In the rows, 128 means zero.
The rows of M fall into 4 groups, which share some directions, and each row is roughly a mix of its group's hidden directions.
M, 110 rows:
[[155 147 155 112 121 158  81 144 122 146  96]
 [157 143  97 163 111 133  95 105 160 103 127]
 [134 143  99 126 177 129 128 142 120  88  89]
 [117 148 117 136 149  86 146 146 128 138 184]
 [125 129  94 186 100 145 130 102 139 129 149]
 [113 143 151 114  96 118 111 172  99  90 130]
 [101  96 137 143  90 121 129  97 141 162 159]
 [144 169 141 141 153 137 129  80 164 115 130]
 [102 126 154 126 117  99 104 176  96 150 129]
 [131  93 127 104 147  86 168 138 140 152 106]
 [128 157 105 130 158 144 140 130 105  89  82]
 [159 155 128 111 154 149 113 153 115  97  86]
 [119 167 131 143 129 121  93 143 123 148 184]
 [122 100 132 170 128  89 123 134 162  89 130]
 [122 160 161 120 126 121 154 100 110  90 163]
 [117 105 134  94 139 138 163 118  91 171 113]
 [154 113 112 146 115 151  81 177 128 124 128]
 [136 145 141 136 122 129  86 143 141 140 191]
 [162  87 128 126 129 156 130 174 155 138 113]
 [124 115 100 145  77 124 119 145 164  93 136]
 [120  86 155 124 168 110 113 166 142 108 137]
 [146 176  89 151 120 137 118 107  96 145 139]
 [126 114 109 111 183  92 121 150 137 140  98]
 [151 145 149 157 143 130  80 158 149 153 142]
 [126 174 110 144 141 160 116 125 102  87 109]
 [133 141 151 121  88 138 182 115 106 142 103]
 [124 137 139 131 178 132  72 114 153 119 129]
 [121  77 137 133 104 115 125 114 160 145 171]
 [113 134  77 111 112 122 142  99 162 117  96]
 [129 125  93 186 114 155 135 113 133 124 159]
 [150 154 153 142 136 159 111 112 118  72 123]
 [129 146 165 153 153 138 108 106  79 112 139]
 [125 139 129 195  86 122 127 115 137 121 135]
 [124 143 111 138 124 111  82 159 165 163 112]
 [161 103 136 113 143 140  74 148 158 113 138]
 [108 155 166 117 149  98 158  97 151 147 134]
 [ 86 103  92  98 123 119 113 166 120 139 145]
 [151 137 183 115 133 132 148 159 165 122 142]
 [130 164 110 149 109 169 150 115 110 166 144]
 [143  85  88 144 141 147 116 134 136 168 106]
 [129  85 138 136  87 166 119  95 144 112 121]
 [123 170 153 171 100 117 148 142 126 156 112]
 [128 114  80 131 142 156  88 145 102 142 105]
 [121 131 153 161 134  94 120 178 129 125  92]
 [147  86 110 107 112 143 153 165 160 134 110]
 [125 137 120 148 132 153  67 126 139 108 165]
 [ 93 136 103 146 154  85 137 131 129 145 168]
 [156 100 138 132 190 110 124 142 104 140 125]
 [149 130 123 134 106 159 113 140  98  70 142]
 [100  80 153  91 118 137 145 127 155 131 106]
 [133 102 137 116 172 125 108 177 108 103 117]
 [141 131 135  74 144 167 133 120  95 127 155]
 [102 121 129 122 124  89 166 121 120 181 115]
 [121 149 155 167 107  97 118 158 126 137  88]
 [113 129 136 152  73 130 158 153 129  98 149]
 [105 123 182 109 132 121 172 154 111 130 133]
 [159 178  86 130 132  99 105 138 129 130 130]
 [154 142 147 141 180 110 134 143  85 141 138]
 [130 136 113 182 124 156 161 125 134 125 168]
 [131 129 131 174  89 138 130  99 127 100 166]
 [116  93 119  92 158 104 100 158 156 127 120]
 [147 166 124 131 147 160  83 146 121  93 130]
 [130 168 160 108 132 135 178 133 130 160 138]
 [123 123  68 161 123 156 129 105 141 150 137]
 [110 117 104 143 130 109 186 114 127  96 153]
 [141 125 112 134 154 151  80 138 144  80 140]
 [152 119 108 140 185 114 101 139  98 143 138]
 [156 123  80 167 108 137 134 116  93 139 138]
 [155 144 145 105 148 135  79 157 129 150  99]
 [133 146 121 131 129 136  97 137 172 117  71]
 [111 111 174 113 144 103 166 139 118 163 142]
 [164 115 145 109 115 167 128 130 130 100  81]
 [125  90  96 112 114 131 173 114 101 130 158]
 [140 124 150 120 135 147 114  78 170 124  94]
 [126 175  94 110  77 116 141 133 134 132 125]
 [117 118  75 164 109 125 115  99 154 143 117]
 [185 138 110 177 115 122 138 116 122 114 126]
 [136  75 124 132 135 130 163 139  84 150 130]
 [128 146  95 137 169 122 143 139 122  72 135]
 [150 135 162 144 151 165 119 110 107  85 111]
 [115 112 131 127 143  78 116 149 159 129  82]
 [137 133  97 142 142 184 145 129 106 139 165]
 [137 104 126 103 182 121 128 126  99 166 112]
 [105  94  98 138 127 115 111 137  84 169 126]
 [123 168 116 145  87 111 130 161 138  97 154]
 [140  78 173 136 154 142 152 111 123 130 112]
 [125  70 135 146 117 120 129 160 154  94 136]
 [127 151 111 145 123 134  70 141 140 118  85]
 [141 155 176 108 171 123 123 105 143 135 106]
 [134 141 111 106 114 165  92 128  80 148 111]
 [121 158 100 162 122 147 160 124 140 176 128]
 [121 164 165 136 117  99 161 143 144 159 104]
 [116  96  96 157 126  95 112 112 171 116 115]
 [122 153 183 141 169 137 135 119  99 132 142]
 [ 95 130 127  99 106 111 168 109  94  96 133]
 [135 137 161 155 144 159 106  81 152 112 120]
 [116 150 142 174 109  94 141 143 152 150  98]
 [125 123 110 128  73 106 157 169 134 109 137]
 [124 117 124 130 163 151 130 104  76 167 133]
 [125 151  99 144 155 132  66 119 140 120 144]
 [136 139 162  65 148 135 132 144 101 132 122]
 [137 155 170 115 112 136 124 159 138  77 122]
 [123 103  92 136 153 128 142  86 137 173 114]
 [121 164 179 146 154 123  95 120 114 120 109]
 [115 183 153 115 119 115 129 111 148  86 121]
 [127 134 174 132 138  98 120 178 115 116  99]
 [120 125 163 124 126  99 136 163 117 164 172]
 [104 173 132 130 124 119 106  97 113  87 102]
 [148 110  92 147 114 146  81 168 132 138 123]
 [112 113 139 140 103 111 114 119 143 164 186]]
In each list below, three rows fit none of the groups, and each other row fits one group, some only roughly. Which are they? Name them in the order they come.
  * q_119: [112 146 103 163 101 109 125 120 156 161  91]
  * q_58: [132 139 119 152 100 101 180 144 106 140  98]
  * q_105: [138 115 137 168 136 151 128 152 100  93 169]
  * q_449: [136  68 128 111 136  97 139 105 139 114 159]
  * q_546: [125 143 116 110  99 121 145 127 108  79 175]
  * q_866: [139  71 142 121  99 148 106 106 158 129 135]
  * q_79: [148 128 160 169 169 117 120 149 115 102 151]
  * q_604: [122 147 163 169  83  98 136 112 142 119 130]
  * q_779: [117 104  96 144 158 129 107 123 147  76 150]
  * q_992: [131 111 182 149 129 115 143 153 149 106  92]
  * q_991: [106  93 123 129 125 141  88 129 177  98 129]
  * q_387: [ 92 139  85 164 140 129 133 112 123  89 146]
  * q_695: [133 103  97 137 133 161 132  87  92 158 117]

q_58; q_449; q_992
  * q_49: [148 142 100 146 148 149 120  79 160 116 103]
  * q_348: [133 125 145 108  99 106 168  92 141 166 114]
  * q_510: [124 165  84 126 106 149 117  88 113 153 123]
  * q_276: [148 141 104 112 107 140 161 106 147  88 162]
  * q_911: [109 156  80 129  86 148 126 107 111 149 135]
  * q_84: [109 123 129  91 108 130 152  99 162  84 138]
  * q_92: [126 121 118 146 113 117  83 176 131 168 123]
  * q_320: [127 124 184 122 128  84 125 152 135  98 113]
  * q_589: [136 145 149 128 151 137 144 156  74 128 165]
  * q_972: [138  92 109 112 154 163 104 145 101  97 144]
  * q_367: [164 107  97 145 147 153 122 112 170 155 119]
  * q_99: [137 101 151  99 106 142 160 174 125 100 120]
  * q_803: [154 126 153 134 153 150 157  90 117 104 165]
  * q_934: [122 136  90 188 132 129 125 146 141 151 103]

q_348; q_84; q_589
  * q_165: [117 169 121 141 128 112 132 122 163  85  91]
  * q_82: [147 153 171 120 160  96 125 151 156 106 121]
  * q_746: [166 160 150 119 102 163 152 135 106 103 117]
  * q_874: [117 158  98 131 124 108 100 122 180 148 105]
  * q_78: [158 156 154 183 140 124 123 132 116 103 149]
  * q_45: [ 98 128 114  84  87 111 159 154 122 140 124]
  * q_667: [137 133 170 129 147 110 155 134 155 161 170]
  * q_185: [143 127 122 125 143 180 131 135  88 113 170]
  * q_770: [136 115 108 113  89 127 113 189 141 123 144]
  * q_167: [102 151 133 163  99 129  83 145 102 123 105]
  * q_9: [ 98 116  86 135 135 104 161 126 141 129 173]
  * q_404: [136 109 108 143 109 136 135  81 149 102 172]
  * q_954: [146 158 134 140 177 107  84 140 132 113 144]
  * q_271: [126 161 132 146  79 149 112 101 100 153 121]

q_165; q_167; q_9
  * q_753: [123 100  96 175 132 156 101 116 100 128 147]
  * q_329: [ 93  77 109 148 120 120 119  95 150 125 149]
  * q_270: [130 130 106  70 130 150 103 114 102 151 109]
  * q_732: [149 137 166 107 127 151 166  99 100 124 157]
  * q_895: [142 172 149 139 100 151 113 133 117 123 178]
  * q_343: [128 129 144 116 125 114 104 129 192  99 103]
  * q_612: [130 110  75 137 113 126 150 103 116  84 140]
  * q_497: [130 116 174 163 121 127 164 151 110 103 148]
  * q_34: [124 122 100 138 130 104 112 132 147 191 154]
  * q_970: [123 166 133 166  75 125 118 115 126 150 110]
  * q_737: [159  90 127 129 115 147 123 184 127 137 153]
  * q_227: [147 116 116 156 145 188 127 108 119 107 153]
  * q_607: [156 149 116 120 166 130 108 162 134  83 145]
  * q_562: [100 143 135 114 163 110  85 162 144 110 149]

q_732; q_612; q_227
  * q_532: [126 170 139 162  91 143 166 118 133 123 105]
  * q_564: [159 152 133 112 173 136 119 172 105 136 112]
  * q_498: [119 145 109 124 127 110 118 131 146 176  74]
  * q_761: [120 115  87 160 145 127 159 114 174 139 144]
  * q_74: [139 131 120 153  75 121 172 128 111 152 147]
  * q_311: [131 109 147 106 117 115 150 125 124 173  76]
  * q_193: [120 126  74 152 111 142  94 116 124 154 100]
  * q_806: [122 170 149 126 105 125 154 133  94 170 109]
  * q_707: [175 119 161 106 108 156  94 146 142 119 130]
  * q_368: [102 161 121 137 125 137  91 121 108 160  84]
  * q_665: [130  80 112 136 146 109 102 136 146  79 131]
  * q_327: [102 165 123 104  90 106 131 126 126  80 131]
  * q_94: [112 158  78 113  92 138 103 109 150 134 122]
  * q_660: [126 146  96 171 102 151 126 121  88 121 155]

q_532; q_564; q_74
  * q_154: [102 106 132 155 133  65 130 139 150 112 127]
  * q_403: [118 137 114 120  92 120 115 139  90  83 163]
  * q_431: [134 147  82  94 148 121 107 113 111 169 115]
  * q_90: [166 119 130 120  87 122 165 118 156 120  95]
  * q_547: [135 155 124 149 165 131 122  77 159 144 109]
  * q_369: [139 183 119 134 151 132 115 150 111  96 160]
  * q_843: [119  85 148 119 123 113 141 173 114 166 147]
  * q_731: [125 131  94 128 187 115 102 148 138  99 125]
  * q_250: [133  91 100 102  98 141 160 162 119 104 119]
  * q_303: [116 154 159 124 126  71 138 142 160 110 121]
  * q_222: [126 120 120  77 131 151 115 133  88 169 133]

q_154; q_303; q_222
  * q_777: [117 173 139 130 113 141  87 138 109 172 122]
  * q_691: [110  99 175 141 151 100 106 143 161 121 140]
  * q_538: [141 115 103 116 170 108 161 143 135  85 110]
  * q_215: [120 107  91 122 126 112  83 118 140 139  81]
  * q_701: [118 128  93 100 105 156 103  87 145 145 105]
  * q_551: [118 171  81 120 158 110 113 118  99 134 120]
  * q_147: [143  78 125 120 128 155 109 115 150  94  94]
  * q_963: [136 137 130 161 154 141  73 118 122 142  90]
  * q_763: [155 102 127 103 162 128 101 149 146 124  83]
  * q_929: [117 116 139 143  79 118 137 122 115 148  73]
  * q_60: [156 131 148 170 184 125 114 117 113 126 139]
  * q_578: [ 95 108 114 158 115 131 118  98 141 128 181]
  * q_631: [128 123 147 158 145 127  79 160 108 163 116]

q_691; q_551; q_929
  * q_994: [120 109 108  96  88 132 145 165 116  89 122]
  * q_439: [175 153 157 102 120 158 118 154 125 103 135]
  * q_709: [117 120 112  93 103 123 187 113 133 102 136]
  * q_714: [137 122  95 116 158 118 145 111 116 185 105]
  * q_585: [121 130 137 171  88 105 137  95 159 114 145]
  * q_31: [ 96 106  94 109 106 161 106  97 130 155 128]
  * q_118: [129 132  92 134 131 104 138 116 169 169 165]
  * q_445: [143 108  93 121 112 108 186 152 132 128 146]
  * q_878: [136 106 160  75 147 118 123 126 126  88 144]
  * q_729: [134 121 113 105 125 116 175 144  83 164 119]
  * q_741: [141 156 130 152  88 145 178 141 109 112 115]
  * q_702: [123 164 122 134 138 107 122  95 141 151 183]
  * q_316: [124 112 128 149 123 106  78 158 117 111  86]
  * q_42: [128 133 139 162 158 117 119 163  93 106 167]

q_714; q_445; q_741
  * q_15: [127 134 172 163 118  96 156 146 152 104 144]
  * q_43: [159 127  78 120 121 159 110 164 131 140 106]
  * q_307: [125  94 176 112 154 113 154 117 155 120 151]
  * q_380: [139 101 140  94 170 139 146 141 126  97 164]
  * q_928: [144  65 139 114  99 135 151 116 153 118 133]
  * q_267: [121 114 102 136 140 138  98 131 129 138  60]
  * q_774: [118  99 126 135  97 140 180  92 121 108 110]
  * q_163: [116 155 143 121 120  98 134 146 140 171  79]
  * q_190: [105  81 115 147 122 142 100  93 155 105 129]
  * q_440: [100 181 119 154 111 155 116 114  98 126 142]
  * q_692: [105 173 155 153 103 130 118  94 124 107 150]

q_43; q_307; q_692
  * q_24: [147 103 149 186 126 148 148 119 111 106 145]
  * q_818: [130 151 127 172  96 130 121  89 102 158 140]
  * q_852: [136 140 166  67 128 132 150 107 121 125 149]
  * q_480: [106 162 144 114  93 154 157  92 115 148 128]
  * q_115: [146 192 143 154 109 138 132 125 114 155 116]
  * q_479: [114 139 150  90 167  90 111 143 143 105 145]
  * q_333: [116  90 125 119 157 106  96 174 142 111 141]
  * q_131: [ 89 123  96 140 155  95 156 114 117 146  98]
  * q_862: [101 175 137 124 101 107  95 143 119 100 108]
  * q_213: [124 122  89 110 102 101 107 150 175 113 117]
  * q_188: [124 155 101 143 112 104  87 142 148 155 164]
  * q_400: [126  97  92  79 148 130  94 116 128 132 108]
  * q_861: [159 124 169 115 147  94 166 150 129 123 105]
  * q_268: [132 145 147 112 111 134 146 130 103 166  71]
  * q_720: [154 128 186 137 148 115 170 139 113 122 122]

q_818; q_115; q_479
